In the data rows, the value 128 means zero.
Some points, one per row:
[125 150 149  77 126 141 104 148 146 111]
[104 121  93 146  98 187 165 119  80 170]
[ 92  95 117 166 140 142 144 142  43 163]
[147 166 112 143 128 118 110  94 152 129]
[109 151 146 111 136  50 121 128 209 115]
[138 127  95 148 124 160 117  93 174 148]
[116 144 122 122 151 119 105 133 197  96]
[132 138 130 145 107  82 129 144  47 164]
[164 108 130 149 136 131 131  97  61 155]
[102 116 127 116 154 152 112 106 205 131]
[128 127 152  96 158  89 110 127 186 107]
[135 156 139 136 118 156  86 124 140 116]
[122 126 101 162 121 135 159 127  15 166]
[124 149 139 165 120 117 122 105 209  90]
[137 162 147 120 126 153 105 108 160  99]
23 more points follow, each with its number after it:
[158 114  96 102 139 212 116 122 132 122] 0
[ 86 161 167 101 119  79 127 133 181 118] 1
[111 158 167 112 114 124 108 143 157  98] 2
[115 119 126 147 141 234 110 104 128 117] 3
[113 129 169 146 134  26 133 131 192 100] 4
[123 144 104 145 136  56 136 116 234 109] 5
[159 121 123  83  97 212 143 141  78 129] 6
[140 165 124 105 122 119 114 126 194  98] 7
[160 117 111 135 135  36 126 137 202 115] 8
[117  94 125 112 126 235 124 114 132 144] 9
[103 114 123 149 120 105 139 144  54 175] 10
[137 123 114 112 121 233 106 123 135 124] 11
[116  98 131 135 125 154 132 144  41 166] 12
[ 82 151 153 127 161 130 121 108 169 103] 13
[108 153 147 147 139  32 109 131 168 122] 14
[135  97 161  89 122 225 135 110 136 118] 15
[166 113 150 163  99  99 118 142  60 138] 16
[124 161 126  98 133 107 108 128 201 110] 17
[ 95 119 125 132 120 186 134 125  60 170] 18
[110  90  97 197 150 131 178  86 135 137] 19
[111 156 153 127 134 129 130 104 198  87] 20
[130 124  93 171 112 102 118 163  80 150] 21
[ 79 104 104 154 157 226 159 126  63 126] 22
Which of these numbered points is nearest to each point below, looking only along the 4 directions in which the first points spread most? Its number follows each.
[101 108 130 115 150 229 111 128 110 129] > 9
[138 171 113 117 119  82 119 111 194 125] > 7
[162 101 108 158 103  86 205 131  39 141] > 10
[ 80  98 125 125 154 149 111 145 144 147] > 13
[126 144 181 117 109  77 117 136 171 104] > 1
[ 82 114 105 168 155 143 129 128  73 161] > 10
[167  90 154 138 105 125 123 104 157 141] > 13
[139  98 131 156 119  64 123 124 230 124] > 5
[157 106 106 123 137 212 117 138  69 124] > 6
[139  86 101 158 165 126 114 118 138 141] > 19
[143 147 106  89 118 157 148 115 216  94] > 20
[135 149  94 156 151  17 134 146 142 114] > 14
